128 stands for zero in the data rows.
Here are some numbered points:
116/112/117/118/172/116/110/120/112/090/115/113/109/175/106/115/127/110/174/110/135/140/127/128/144/117/123/255/111/125/114/124/107/103/131/111/128/115/111/125/117/130/120/140/255/126/108/132/116/118/137/104/114 0
136/137/120/123/136/124/115/152/124/112/128/141/123/126/114/129/134/117/146/116/144/154/104/131/129/123/255/118/112/125/129/124/124/121/133/127/140/131/113/128/122/146/128/141/132/145/133/112/126/124/113/112/255 1
116/093/076/113/126/129/094/114/100/099/086/106/114/126/093/094/105/111/120/118/102/137/121/133/087/089/160/137/110/106/120/108/105/098/116/100/121/101/116/105/106/095/099/099/145/097/105/096/085/127/104/088/157 2
131/120/112/128/164/124/105/132/115/131/117/125/131/155/117/127/131/123/162/124/117/132/129/134/104/120/202/137/143/118/139/126/123/139/118/119/131/121/129/121/152/136/115/112/133/120/151/120/110/099/129/110/189 3
199/140/103/115/129/117/115/141/124/084/107/255/121/096/102/120/105/107/125/106/117/132/093/124/123/095/116/088/093/107/102/112/111/124/127/120/211/112/106/121/118/110/109/126/094/137/122/097/122/114/113/097/108 4
151/151/134/110/130/126/110/255/118/150/163/141/110/100/104/114/123/107/143/106/175/131/106/133/127/142/119/100/109/120/139/117/159/112/138/140/155/116/112/122/131/123/144/131/109/137/122/124/145/130/115/133/120 5
138/122/097/107/104/088/102/131/106/093/108/136/093/083/089/098/117/102/110/114/118/124/086/094/099/100/103/081/109/115/147/124/119/100/100/126/135/104/103/123/108/101/147/138/085/128/114/095/112/107/098/096/097 6
145/133/186/131/126/140/113/177/139/255/255/131/146/142/140/140/146/123/123/134/145/141/156/147/150/239/147/131/145/129/180/128/215/150/129/144/140/142/136/125/130/137/152/118/136/137/153/187/206/148/152/231/152 7
140/128/116/116/116/255/128/132/132/090/114/125/134/109/120/129/111/116/132/106/157/124/117/255/132/108/107/102/095/119/102/112/107/117/255/119/143/114/102/127/114/104/109/127/117/131/115/106/119/136/119/091/107 8
129/129/147/157/134/153/138/162/130/144/148/117/141/131/138/133/127/143/134/153/255/125/144/166/117/156/141/124/139/165/148/150/130/132/150/123/133/127/152/147/136/123/122/143/124/127/143/168/142/131/132/141/137 9
115/100/104/130/151/134/106/113/115/121/104/115/124/255/109/125/124/126/141/127/112/147/127/135/117/117/148/183/137/120/132/122/125/114/123/106/121/117/131/120/133/122/100/112/175/107/125/127/106/118/144/103/143 10
New points follow, each followed by the numbers of its five nearest points above by angle, seen from the average point of the numbered points, nearest first.
177/132/130/129/127/159/128/139/180/111/137/143/176/106/163/153/136/117/130/107/146/126/136/164/160/136/105/097/105/118/111/112/122/165/172/125/174/157/113/130/116/126/112/133/113/175/124/131/145/137/138/119/113 ~ 8 4 9 7 5
131/120/106/117/139/135/118/120/141/088/109/120/130/156/123/130/119/116/143/103/128/129/108/145/135/108/101/121/100/111/101/112/106/125/142/113/141/123/111/130/114/106/101/127/134/136/100/110/111/105/137/094/097 ~ 8 4 6 2 0
142/138/140/136/146/125/119/158/142/123/146/140/135/138/133/166/146/117/159/116/159/162/135/137/168/146/146/140/137/127/133/127/133/137/137/133/153/151/123/144/147/255/135/143/149/161/158/142/157/136/140/128/137 ~ 7 9 1 5 3
123/116/126/127/121/128/098/133/115/173/151/103/115/132/116/122/117/117/122/122/122/114/135/127/149/162/109/120/142/118/156/115/167/136/108/140/117/105/128/119/141/106/119/110/123/104/152/182/132/120/178/138/111 ~ 7 9 5 10 6
147/120/131/123/111/148/115/142/144/115/142/135/131/110/133/132/137/110/117/116/145/178/142/148/169/136/120/107/111/123/126/121/135/122/160/122/150/146/115/129/107/129/128/132/123/161/116/114/142/255/117/131/124 ~ 8 7 5 9 4
108/120/119/158/111/097/153/121/092/080/109/100/088/095/087/093/112/159/123/212/170/106/090/104/107/100/094/092/113/255/115/235/093/090/116/115/115/097/143/164/108/089/121/241/099/120/105/122/106/096/105/095/089 ~ 6 9 2 4 0
124/163/120/132/117/107/114/143/118/108/132/128/111/098/101/127/125/112/129/110/138/124/098/114/140/124/116/091/136/120/131/118/130/165/120/176/134/123/117/140/156/145/128/138/103/140/255/127/125/111/131/108/114 ~ 6 5 4 3 9
130/116/124/133/141/137/111/120/126/139/134/120/136/144/133/160/133/121/137/128/120/118/158/137/180/140/121/130/136/118/133/122/135/148/124/120/136/126/130/131/160/116/105/115/126/121/152/154/120/123/255/118/117 ~ 7 10 9 3 0
165/124/106/125/159/161/109/181/128/125/126/142/139/132/129/136/128/115/153/129/143/137/139/162/129/121/163/127/126/122/139/122/131/127/144/116/174/118/133/118/149/127/107/112/130/128/151/125/110/145/138/111/165 ~ 3 1 8 9 5
155/123/134/144/139/172/119/132/175/147/144/140/195/151/188/255/146/134/134/135/141/142/173/173/172/157/160/137/134/126/135/124/141/161/159/124/163/171/138/133/141/155/108/116/136/164/157/143/150/153/172/133/156 ~ 7 9 3 8 1
143/135/170/135/132/136/126/152/152/141/166/137/145/138/147/180/159/118/143/121/161/146/169/150/255/171/117/135/123/132/133/129/141/142/158/124/146/152/115/141/135/140/135/153/153/165/149/175/157/164/202/152/112 ~ 7 9 5 0 8
105/116/098/117/110/098/106/120/117/085/103/109/108/109/105/101/150/106/122/114/127/121/091/103/106/109/105/097/255/125/156/127/111/112/105/128/115/137/109/122/112/122/156/143/109/146/128/109/101/103/113/092/098 ~ 6 2 4 3 10
142/172/122/131/111/123/127/130/157/104/125/143/146/100/132/135/130/116/120/108/131/126/104/127/143/118/111/092/119/111/116/114/122/255/133/153/150/138/122/136/137/130/116/139/100/156/181/120/136/112/136/103/111 ~ 4 6 8 5 9
144/098/096/134/120/130/103/119/118/122/113/122/133/150/113/112/111/114/108/126/106/255/130/132/110/106/148/129/131/107/133/118/128/120/122/118/145/127/132/127/115/129/106/109/138/125/139/111/110/170/114/106/150 ~ 2 10 3 6 1
120/147/118/131/117/117/111/124/135/151/137/114/136/124/124/113/120/123/102/124/112/119/119/130/108/136/120/106/136/111/143/111/160/178/112/152/129/122/135/127/129/107/107/107/101/120/148/139/131/109/135/120/124 ~ 7 6 3 9 5
128/116/118/128/123/135/112/124/153/141/136/117/155/140/152/145/255/117/122/143/120/127/154/140/123/132/151/127/170/134/183/139/132/142/124/120/132/156/129/119/129/117/154/129/133/166/146/132/121/135/147/124/142 ~ 7 3 9 10 1
127/114/113/130/115/119/105/125/131/158/140/112/137/122/132/114/156/120/104/131/115/128/132/123/111/136/130/111/149/113/181/124/157/149/105/135/133/138/127/115/123/107/150/113/114/133/148/138/129/121/131/131/132 ~ 7 6 3 9 5
148/108/145/140/143/160/115/142/160/153/157/136/177/157/171/175/168/132/142/145/139/149/210/173/174/161/178/157/131/131/140/139/130/138/153/120/152/162/141/131/134/136/122/128/171/159/146/156/143/165/152/152/173 ~ 7 9 3 1 10
